In the data rows, zero lies at 7.5, halfway between 7 and 8.
What is the hidden score of each row? Scores go from 0 to 20, and 10 is about the middle. The score is a weighted sum of the row's numbers plus the product of two more (or one squared), each taken from its middle value.
[9. 5. 8. 7. 13. 10. 10. 7. 4. 5. 4. 11. 8. 10. 6. 6. 11. 7. 6. 11. 6. 6. 12. 12. 8.] ~ 8
[9. 5. 13. 0. 4. 3. 4. 3. 9. 10. 11. 4. 5. 8. 2. 10. 9. 4. 14. 6. 5. 1. 8. 6. 10.] ~ 8
[9. 8. 4. 9. 4. 8. 9. 7. 9. 7. 9. 7. 9. 5. 8. 9. 5. 11. 6. 5. 7. 7. 4. 4. 4.] ~ 13
[6. 13. 6. 11. 6. 4. 6. 4. 4. 9. 12. 2. 11. 3. 7. 7. 10. 8. 8. 7. 12. 8. 5. 5. 2.] ~ 9
[7. 7. 7. 7. 10. 8. 8. 8. 7. 7. 6. 8. 7. 10. 8. 7. 9. 7. 7. 11. 7. 8. 11. 11. 9.] ~ 6
[11. 4. 15. 0. 6. 4. 4. 6. 10. 12. 11. 3. 7. 10. 2. 11. 7. 4. 15. 9. 2. 2. 9. 7. 10.] ~ 18
[7. 6. 6. 7. 8. 10. 9. 10. 8. 8. 7. 10. 5. 8. 5. 4. 7. 7. 7. 8. 6. 8. 7. 9. 9.] ~ 14
[8. 4. 9. 2. 5. 8. 5. 6. 8. 10. 8. 7. 2. 9. 0. 4. 7. 3. 12. 7. 5. 4. 4. 8. 12.] ~ 12
[7. 8. 8. 3. 1. 5. 6. 7. 15. 12. 9. 4. 5. 6. 3. 9. 3. 4. 13. 3. 7. 6. 4. 7. 10.] ~ 9
[7. 8. 5. 9. 8. 5. 9. 5. 10. 5. 6. 7. 10. 7. 11. 11. 9. 10. 5. 7. 11. 9. 9. 7. 7.] ~ 7
[9. 9. 4. 8. 5. 8. 9. 7. 10. 7. 7. 7. 7. 5. 8. 7. 5. 9. 5. 6. 9. 9. 6. 8. 7.] ~ 9
[9. 7. 6. 9. 10. 7. 9. 7. 8. 5. 4. 10. 10. 7. 10. 8. 9. 8. 6. 8. 9. 9. 10. 9. 7.] ~ 5
[7. 7. 7. 6. 6. 11. 8. 12. 11. 11. 7. 9. 3. 7. 4. 4. 4. 6. 7. 5. 4. 7. 5. 9. 9.] ~ 11
[13. 4. 15. 1. 7. 5. 9. 2. 8. 5. 6. 7. 12. 11. 6. 14. 12. 8. 10. 7. 5. 1. 15. 8. 6.] ~ 5
[7. 8. 11. 4. 6. 8. 8. 11. 13. 9. 6. 7. 7. 9. 7. 9. 3. 5. 10. 6. 5. 7. 6. 6. 9.] ~ 10
[7. 5. 8. 7. 9. 12. 9. 9. 8. 7. 6. 10. 3. 8. 5. 3. 7. 7. 6. 7. 7. 7. 6. 10. 10.] ~ 12
[9. 6. 12. 3. 8. 6. 8. 7. 11. 7. 6. 5. 10. 9. 7. 12. 6. 7. 11. 7. 8. 6. 9. 8. 8.] ~ 6
[9. 3. 8. 6. 11. 11. 8. 8. 3. 5. 6. 9. 5. 9. 4. 4. 9. 7. 6. 11. 6. 6. 7. 10. 10.] ~ 12
[4. 9. 7. 8. 5. 8. 6. 11. 9. 12. 11. 8. 3. 7. 8. 6. 4. 8. 7. 6. 5. 9. 7. 6. 9.] ~ 9
[7. 8. 4. 10. 8. 7. 9. 5. 7. 5. 7. 6. 8. 7. 8. 6. 8. 8. 5. 11. 11. 9. 8. 10. 8.] ~ 12
[4. 13. 9. 10. 1. 6. 6. 12. 12. 15. 14. 3. 8. 3. 8. 8. 3. 7. 9. 0. 7. 8. 2. 1. 2.] ~ 11
[10. 1. 6. 3. 12. 12. 6. 8. 2. 7. 6. 10. 5. 12. 2. 6. 9. 7. 9. 10. 3. 5. 8. 10. 10.] ~ 14
[5. 8. 9. 7. 9. 6. 5. 8. 8. 9. 9. 6. 8. 9. 11. 10. 7. 7. 12. 11. 7. 9. 7. 6. 9.] ~ 11
[7. 6. 7. 7. 5. 12. 8. 11. 9. 9. 8. 8. 3. 7. 4. 3. 5. 7. 7. 6. 6. 7. 5. 8. 11.] ~ 12
[7. 8. 4. 10. 7. 8. 7. 9. 7. 8. 8. 8. 5. 6. 8. 6. 7. 8. 6. 7. 9. 9. 6. 7. 8.] ~ 8
[8. 4. 8. 7. 10. 13. 9. 10. 6. 5. 6. 11. 5. 9. 5. 4. 9. 7. 6. 9. 6. 7. 8. 11. 9.] ~ 14
[9. 6. 8. 8. 9. 9. 10. 8. 6. 4. 4. 11. 9. 10. 10. 10. 9. 8. 5. 8. 7. 7. 11. 8. 7.] ~ 7
[8. 7. 12. 6. 9. 7. 10. 9. 11. 6. 4. 7. 12. 10. 9. 11. 5. 6. 9. 5. 8. 6. 7. 6. 7.] ~ 9
[7. 5. 8. 7. 8. 12. 7. 10. 7. 7. 6. 8. 4. 8. 5. 3. 8. 8. 8. 9. 8. 8. 6. 9. 11.] ~ 11
[9. 6. 10. 3. 12. 5. 8. 7. 9. 7. 5. 6. 12. 12. 7. 11. 8. 5. 12. 12. 5. 6. 11. 9. 10.] ~ 8
[7. 8. 7. 7. 8. 7. 8. 9. 8. 8. 7. 9. 7. 8. 8. 7. 8. 6. 7. 8. 6. 7. 10. 10. 8.] ~ 8
[6. 9. 7. 8. 9. 7. 6. 8. 6. 8. 9. 8. 7. 8. 10. 8. 9. 8. 7. 10. 7. 8. 10. 8. 8.] ~ 9
[5. 6. 8. 7. 7. 11. 5. 12. 6. 8. 9. 9. 2. 8. 5. 3. 5. 9. 8. 7. 7. 9. 4. 6. 12.] ~ 16
[8. 5. 9. 6. 9. 9. 8. 9. 5. 7. 8. 12. 6. 9. 7. 8. 10. 7. 7. 11. 4. 7. 10. 8. 8.] ~ 11
[7. 6. 7. 7. 8. 11. 8. 9. 8. 8. 6. 8. 5. 7. 5. 3. 6. 7. 6. 8. 6. 7. 7. 11. 9.] ~ 11
[7. 9. 6. 8. 4. 8. 9. 10. 13. 10. 6. 9. 5. 6. 8. 7. 4. 6. 6. 4. 7. 9. 6. 8. 7.] ~ 7
[10. 5. 14. 2. 10. 5. 9. 8. 10. 6. 4. 4. 13. 11. 8. 13. 6. 8. 10. 9. 8. 4. 10. 7. 9.] ~ 7
[6. 10. 5. 10. 6. 6. 7. 8. 8. 9. 9. 8. 6. 6. 10. 6. 7. 10. 6. 7. 9. 10. 7. 6. 8.] ~ 6
[8. 8. 7. 6. 7. 5. 8. 3. 11. 5. 6. 7. 9. 7. 8. 10. 9. 8. 8. 6. 10. 7. 9. 9. 7.] ~ 8
[5. 10. 7. 10. 6. 7. 6. 8. 5. 10. 12. 7. 6. 5. 10. 7. 9. 10. 7. 7. 7. 8. 9. 5. 7.] ~ 13
[8. 9. 4. 9. 6. 6. 10. 7. 10. 6. 6. 8. 8. 6. 10. 9. 6. 9. 6. 4. 8. 9. 7. 7. 7.] ~ 8
[9. 9. 8. 9. 7. 6. 8. 6. 6. 5. 7. 7. 12. 8. 9. 11. 9. 7. 6. 6. 8. 7. 8. 6. 2.] ~ 8
[8. 3. 10. 1. 7. 9. 5. 5. 6. 10. 8. 6. 3. 10. 0. 5. 7. 5. 13. 9. 5. 3. 7. 9. 12.] ~ 12
[5. 13. 7. 10. 4. 7. 7. 8. 9. 12. 12. 5. 11. 5. 10. 8. 6. 7. 8. 3. 8. 8. 5. 4. 2.] ~ 14
[9. 6. 14. 5. 5. 7. 10. 7. 9. 4. 6. 8. 11. 10. 9. 13. 7. 8. 8. 4. 5. 6. 10. 5. 6.] ~ 10
[7. 4. 8. 5. 8. 13. 7. 10. 8. 8. 7. 10. 2. 8. 2. 2. 5. 7. 8. 7. 5. 8. 5. 9. 11.] ~ 13
[13. 1. 12. 0. 14. 7. 4. 4. 1. 5. 7. 7. 7. 14. 2. 8. 12. 6. 15. 15. 5. 2. 11. 11. 10.] ~ 6
[5. 11. 5. 10. 5. 7. 7. 7. 9. 9. 11. 7. 7. 5. 9. 7. 7. 9. 6. 6. 7. 8. 7. 5. 6.] ~ 11
[6. 9. 7. 6. 5. 8. 6. 11. 10. 11. 9. 9. 5. 7. 7. 7. 6. 6. 8. 7. 5. 8. 7. 8. 9.] ~ 11
[10. 2. 10. 3. 14. 9. 7. 10. 5. 9. 6. 8. 7. 14. 4. 8. 7. 5. 13. 12. 3. 5. 9. 10. 10.] ~ 9
[7. 9. 6. 11. 6. 3. 3. 1. 1. 4. 10. 3. 7. 5. 5. 4. 8. 6. 9. 10. 14. 10. 1. 3. 8.] ~ 4
[9. 5. 8. 7. 13. 11. 9. 7. 5. 4. 4. 11. 7. 10. 6. 5. 11. 8. 5. 12. 7. 6. 10. 12. 8.] ~ 12
[8. 9. 5. 9. 8. 7. 8. 8. 9. 6. 6. 10. 7. 8. 10. 8. 8. 7. 5. 8. 8. 8. 9. 10. 8.] ~ 6
[5. 11. 9. 9. 5. 5. 5. 9. 9. 11. 11. 5. 8. 5. 11. 9. 6. 7. 10. 5. 7. 9. 6. 5. 5.] ~ 9
[7. 9. 6. 8. 7. 7. 8. 7. 8. 6. 8. 9. 7. 7. 9. 8. 8. 8. 6. 7. 7. 8. 8. 9. 7.] ~ 12
[6. 4. 8. 6. 8. 13. 7. 11. 7. 8. 7. 9. 2. 8. 3. 2. 6. 7. 7. 7. 6. 8. 4. 8. 11.] ~ 15
[8. 6. 6. 9. 7. 9. 8. 6. 7. 4. 7. 7. 6. 7. 6. 5. 8. 8. 6. 10. 9. 8. 7. 11. 9.] ~ 10
[6. 8. 5. 10. 7. 7. 7. 8. 7. 8. 7. 7. 6. 6. 9. 6. 7. 10. 6. 7. 10. 10. 7. 7. 8.] ~ 6
[7. 6. 6. 9. 9. 11. 7. 9. 7. 7. 7. 8. 5. 8. 6. 4. 7. 8. 6. 9. 8. 8. 7. 9. 9.] ~ 10
[9. 7. 5. 9. 12. 6. 10. 3. 5. 1. 3. 10. 12. 10. 12. 9. 13. 8. 4. 12. 10. 7. 13. 13. 6.] ~ 9
[7. 10. 6. 10. 7. 5. 7. 6. 8. 8. 9. 8. 9. 5. 11. 9. 8. 10. 6. 5. 9. 9. 7. 4. 6.] ~ 8
[7. 4. 8. 6. 7. 11. 6. 9. 4. 7. 8. 9. 2. 8. 4. 4. 8. 8. 8. 9. 5. 8. 6. 8. 12.] ~ 12
[5. 5. 7. 9. 11. 9. 6. 7. 3. 4. 7. 8. 5. 8. 7. 4. 10. 11. 6. 10. 10. 8. 8. 8. 10.] ~ 13
[8. 8. 6. 8. 7. 7. 9. 9. 10. 7. 6. 10. 7. 8. 8. 7. 7. 6. 6. 8. 7. 8. 9. 10. 7.] ~ 8
[6. 9. 7. 7. 9. 8. 8. 8. 10. 8. 6. 8. 8. 8. 9. 8. 7. 6. 8. 9. 7. 8. 9. 10. 9.] ~ 10
[10. 4. 7. 7. 13. 10. 10. 7. 6. 3. 2. 12. 9. 10. 7. 7. 12. 7. 4. 10. 6. 6. 12. 13. 6.] ~ 13
[10. 4. 12. 9. 10. 6. 11. 5. 5. 2. 5. 8. 14. 11. 12. 14. 10. 11. 5. 6. 8. 5. 12. 5. 5.] ~ 14
[7. 7. 9. 6. 11. 8. 7. 8. 6. 9. 8. 8. 6. 11. 8. 9. 9. 7. 9. 12. 5. 7. 11. 8. 9.] ~ 10
[7. 8. 6. 9. 9. 5. 10. 5. 7. 5. 4. 9. 10. 8. 12. 10. 10. 9. 5. 8. 10. 9. 12. 9. 8.] ~ 6
[8. 7. 8. 9. 6. 8. 10. 8. 10. 5. 6. 10. 9. 9. 11. 11. 7. 7. 6. 4. 7. 8. 9. 7. 7.] ~ 10
[7. 8. 13. 7. 9. 5. 4. 10. 5. 11. 11. 5. 10. 11. 10. 10. 10. 6. 13. 12. 5. 8. 10. 6. 7.] ~ 6
[8. 9. 4. 9. 7. 7. 9. 6. 10. 6. 7. 7. 10. 6. 10. 9. 7. 11. 4. 7. 9. 8. 6. 6. 6.] ~ 12
[5. 9. 10. 6. 8. 7. 5. 10. 10. 11. 10. 6. 7. 10. 8. 8. 5. 6. 11. 9. 5. 8. 7. 7. 10.] ~ 10
[9. 6. 7. 6. 9. 11. 9. 10. 8. 8. 6. 11. 5. 9. 5. 4. 7. 7. 6. 8. 5. 6. 9. 10. 8.] ~ 8
[7. 7. 6. 7. 6. 9. 7. 10. 11. 9. 7. 7. 5. 6. 7. 6. 5. 7. 7. 6. 8. 8. 6. 9. 9.] ~ 9
[7. 10. 5. 9. 9. 5. 7. 4. 7. 5. 7. 6. 10. 6. 10. 8. 10. 9. 7. 9. 9. 8. 10. 9. 5.] ~ 8
[6. 9. 9. 10. 7. 7. 8. 7. 7. 9. 10. 7. 10. 5. 12. 10. 8. 9. 7. 4. 9. 8. 7. 4. 4.] ~ 15
[9. 7. 8. 6. 7. 5. 8. 4. 10. 5. 7. 6. 9. 7. 8. 11. 9. 7. 9. 7. 9. 7. 10. 10. 8.] ~ 8
[10. 8. 7. 9. 4. 7. 9. 5. 6. 6. 10. 6. 13. 5. 8. 13. 9. 10. 7. 3. 6. 5. 6. 3. 0.] ~ 16
[12. 5. 15. 0. 8. 4. 5. 6. 9. 11. 9. 4. 9. 11. 4. 13. 8. 5. 15. 11. 3. 2. 10. 8. 10.] ~ 17
[12. 4. 15. 0. 7. 2. 7. 1. 8. 8. 8. 5. 8. 10. 4. 11. 12. 5. 15. 9. 5. 0. 12. 8. 9.] ~ 5
[8. 7. 11. 5. 10. 7. 9. 9. 10. 6. 4. 8. 10. 11. 8. 11. 6. 6. 10. 8. 6. 7. 9. 9. 8.] ~ 11
[8. 7. 12. 8. 6. 7. 10. 9. 10. 6. 7. 8. 10. 8. 10. 13. 5. 9. 7. 3. 6. 7. 8. 4. 7.] ~ 11
[5. 11. 6. 10. 5. 4. 4. 2. 3. 6. 11. 2. 7. 4. 4. 4. 7. 5. 9. 7. 13. 10. 0. 3. 7.] ~ 9
[8. 13. 9. 10. 5. 6. 7. 9. 6. 10. 11. 5. 13. 6. 8. 8. 8. 6. 9. 3. 7. 6. 6. 5. 0.] ~ 14
[8. 6. 8. 6. 10. 7. 8. 8. 9. 6. 4. 9. 8. 9. 8. 8. 8. 7. 7. 9. 8. 8. 9. 10. 9.] ~ 9
[9. 5. 13. 6. 4. 8. 10. 10. 10. 7. 7. 7. 11. 9. 9. 13. 5. 9. 9. 3. 5. 5. 8. 4. 6.] ~ 12
[9. 5. 12. 8. 1. 10. 8. 13. 10. 10. 7. 10. 6. 7. 9. 8. 2. 8. 7. 1. 5. 8. 7. 3. 8.] ~ 10
[6. 10. 5. 8. 4. 7. 7. 7. 11. 10. 8. 6. 6. 5. 8. 6. 4. 8. 6. 7. 10. 10. 5. 8. 8.] ~ 9
[6. 5. 9. 6. 7. 10. 6. 10. 5. 9. 10. 10. 4. 9. 7. 8. 8. 7. 9. 10. 2. 8. 9. 7. 9.] ~ 12
[8. 9. 3. 11. 7. 5. 8. 6. 8. 6. 8. 8. 9. 6. 11. 9. 8. 11. 5. 7. 9. 9. 8. 5. 6.] ~ 7
[9. 5. 9. 7. 11. 11. 10. 9. 6. 6. 5. 11. 6. 9. 6. 5. 9. 6. 6. 9. 6. 7. 10. 11. 9.] ~ 7
[6. 10. 5. 9. 6. 7. 7. 8. 9. 10. 10. 8. 5. 6. 10. 7. 6. 9. 6. 7. 8. 9. 7. 7. 8.] ~ 10
[8. 6. 8. 7. 9. 10. 10. 9. 8. 7. 5. 11. 6. 8. 6. 7. 7. 6. 7. 7. 5. 6. 8. 10. 7.] ~ 13
[9. 6. 9. 7. 8. 9. 10. 9. 9. 7. 5. 11. 8. 8. 9. 9. 8. 6. 6. 6. 6. 7. 10. 8. 7.] ~ 7
[8. 7. 7. 9. 11. 7. 9. 6. 5. 4. 5. 10. 9. 10. 9. 8. 12. 8. 4. 12. 8. 8. 12. 12. 7.] ~ 7
[5. 10. 5. 8. 3. 8. 8. 10. 13. 11. 7. 8. 5. 5. 8. 6. 2. 6. 7. 4. 8. 10. 5. 7. 8.] ~ 8
[7. 7. 5. 11. 8. 3. 4. 1. 1. 3. 9. 3. 6. 6. 7. 4. 8. 8. 8. 11. 15. 11. 2. 3. 10.] ~ 4
[7. 9. 2. 9. 4. 7. 9. 6. 10. 8. 9. 5. 10. 4. 8. 8. 4. 13. 5. 5. 8. 7. 4. 2. 3.] ~ 13
[8. 10. 5. 9. 8. 5. 8. 5. 8. 5. 7. 5. 9. 7. 10. 8. 9. 9. 4. 10. 11. 8. 10. 10. 7.] ~ 6
[6. 11. 7. 11. 7. 6. 7. 7. 7. 10. 10. 5. 10. 5. 11. 9. 9. 8. 7. 5. 8. 8. 7. 6. 3.] ~ 12
[6. 10. 8. 9. 2. 8. 6. 9. 6. 10. 13. 6. 6. 5. 7. 6. 6. 9. 7. 5. 5. 7. 7. 4. 6.] ~ 12
[8. 10. 6. 11. 5. 7. 7. 9. 7. 9. 9. 9. 8. 5. 9. 8. 6. 7. 8. 5. 9. 9. 6. 5. 6.] ~ 9
[9. 7. 6. 8. 10. 8. 9. 7. 7. 5. 5. 11. 8. 9. 8. 8. 10. 7. 5. 11. 7. 7. 11. 12. 6.] ~ 8
[7. 7. 8. 8. 9. 9. 7. 9. 7. 8. 7. 10. 7. 10. 8. 8. 9. 6. 7. 10. 6. 7. 9. 9. 9.] ~ 11
[7. 7. 6. 9. 7. 8. 8. 5. 7. 5. 7. 7. 7. 7. 8. 6. 8. 8. 5. 10. 10. 9. 8. 10. 8.] ~ 10
[12. 5. 7. 8. 11. 7. 11. 5. 7. 4. 4. 9. 11. 8. 10. 12. 9. 10. 5. 6. 9. 7. 9. 8. 6.] ~ 14
[9. 8. 8. 8. 11. 7. 9. 6. 6. 3. 4. 10. 10. 9. 10. 10. 11. 7. 5. 10. 8. 7. 12. 11. 6.] ~ 6
[7. 10. 7. 11. 7. 6. 8. 6. 7. 8. 10. 6. 12. 5. 11. 11. 10. 10. 6. 5. 9. 7. 8. 4. 2.] ~ 13
[7. 9. 6. 8. 8. 8. 9. 8. 9. 7. 7. 9. 7. 7. 9. 7. 8. 7. 6. 8. 7. 8. 9. 9. 7.] ~ 8
[11. 5. 10. 5. 8. 9. 10. 9. 7. 7. 4. 11. 7. 10. 6. 8. 7. 6. 9. 7. 4. 5. 10. 9. 8.] ~ 7
[7. 5. 8. 8. 9. 10. 8. 9. 7. 5. 6. 9. 5. 8. 5. 4. 8. 8. 6. 9. 7. 7. 7. 9. 9.] ~ 14
[7. 7. 10. 5. 7. 7. 9. 10. 13. 8. 5. 7. 8. 8. 8. 10. 3. 7. 8. 3. 7. 7. 5. 5. 8.] ~ 12
[5. 13. 7. 10. 4. 5. 5. 5. 6. 12. 14. 2. 9. 3. 6. 7. 8. 7. 9. 4. 11. 7. 3. 4. 2.] ~ 12
[8. 9. 6. 8. 8. 7. 9. 7. 9. 7. 5. 9. 8. 7. 9. 8. 8. 6. 6. 8. 8. 8. 9. 10. 8.] ~ 7
[6. 10. 6. 11. 8. 2. 4. 1. 2. 6. 9. 3. 9. 4. 6. 5. 9. 8. 9. 9. 15. 9. 4. 3. 7.] ~ 3
[8. 4. 8. 6. 10. 12. 8. 10. 5. 6. 6. 11. 4. 10. 3. 5. 8. 8. 6. 9. 5. 6. 8. 10. 10.] ~ 12
[5. 8. 7. 7. 6. 9. 7. 11. 10. 12. 10. 8. 4. 8. 7. 7. 5. 5. 8. 8. 4. 8. 7. 8. 8.] ~ 12
[7. 9. 7. 9. 10. 6. 8. 6. 8. 4. 5. 9. 11. 9. 12. 10. 10. 9. 6. 8. 9. 8. 10. 8. 7.] ~ 9
[9. 6. 12. 8. 13. 5. 10. 5. 7. 2. 4. 8. 15. 10. 11. 14. 9. 9. 7. 6. 9. 5. 9. 6. 4.] ~ 11
[8. 8. 7. 8. 8. 7. 9. 7. 10. 7. 5. 9. 8. 8. 9. 9. 8. 6. 7. 7. 8. 9. 9. 10. 7.] ~ 5
[6. 4. 9. 7. 9. 12. 6. 10. 5. 5. 7. 8. 3. 9. 5. 2. 8. 9. 7. 8. 7. 8. 6. 8. 11.] ~ 18
[7. 6. 8. 5. 9. 9. 7. 11. 8. 11. 8. 9. 4. 10. 6. 7. 6. 6. 10. 9. 4. 8. 8. 8. 9.] ~ 7
[7. 5. 7. 7. 8. 11. 8. 10. 6. 6. 7. 9. 4. 8. 5. 3. 8. 8. 6. 10. 6. 8. 7. 8. 10.] ~ 13
[9. 3. 7. 5. 10. 10. 6. 9. 4. 7. 8. 9. 4. 10. 4. 5. 8. 7. 9. 11. 5. 7. 7. 10. 11.] ~ 11
[5. 12. 6. 10. 3. 4. 5. 6. 7. 12. 13. 3. 7. 3. 7. 6. 6. 8. 9. 4. 11. 8. 2. 3. 3.] ~ 12
[6. 9. 5. 9. 8. 7. 9. 8. 7. 6. 8. 9. 7. 7. 10. 7. 8. 9. 5. 9. 8. 8. 9. 9. 8.] ~ 11
[7. 6. 8. 7. 9. 11. 8. 9. 8. 8. 6. 11. 5. 9. 5. 5. 8. 7. 6. 9. 5. 7. 8. 10. 9.] ~ 10
[7. 9. 4. 9. 7. 6. 8. 7. 8. 5. 7. 8. 8. 7. 11. 8. 9. 9. 5. 8. 8. 8. 10. 8. 7.] ~ 8
[7. 9. 5. 8. 6. 9. 9. 9. 11. 9. 7. 9. 7. 7. 8. 7. 5. 6. 7. 6. 6. 9. 7. 8. 8.] ~ 11
[8. 7. 8. 7. 6. 9. 8. 9. 13. 9. 5. 8. 8. 6. 8. 8. 4. 7. 7. 4. 8. 8. 5. 8. 8.] ~ 11
[7. 9. 5. 10. 6. 7. 7. 6. 9. 8. 10. 6. 9. 4. 10. 10. 7. 10. 5. 4. 8. 8. 6. 3. 3.] ~ 16
[10. 7. 4. 9. 9. 8. 9. 6. 6. 4. 6. 9. 9. 8. 9. 7. 8. 11. 4. 9. 9. 8. 8. 8. 6.] ~ 7
[7. 8. 4. 12. 8. 2. 4. 0. 1. 3. 8. 3. 9. 5. 8. 6. 10. 11. 7. 12. 15. 9. 5. 4. 8.] ~ 5
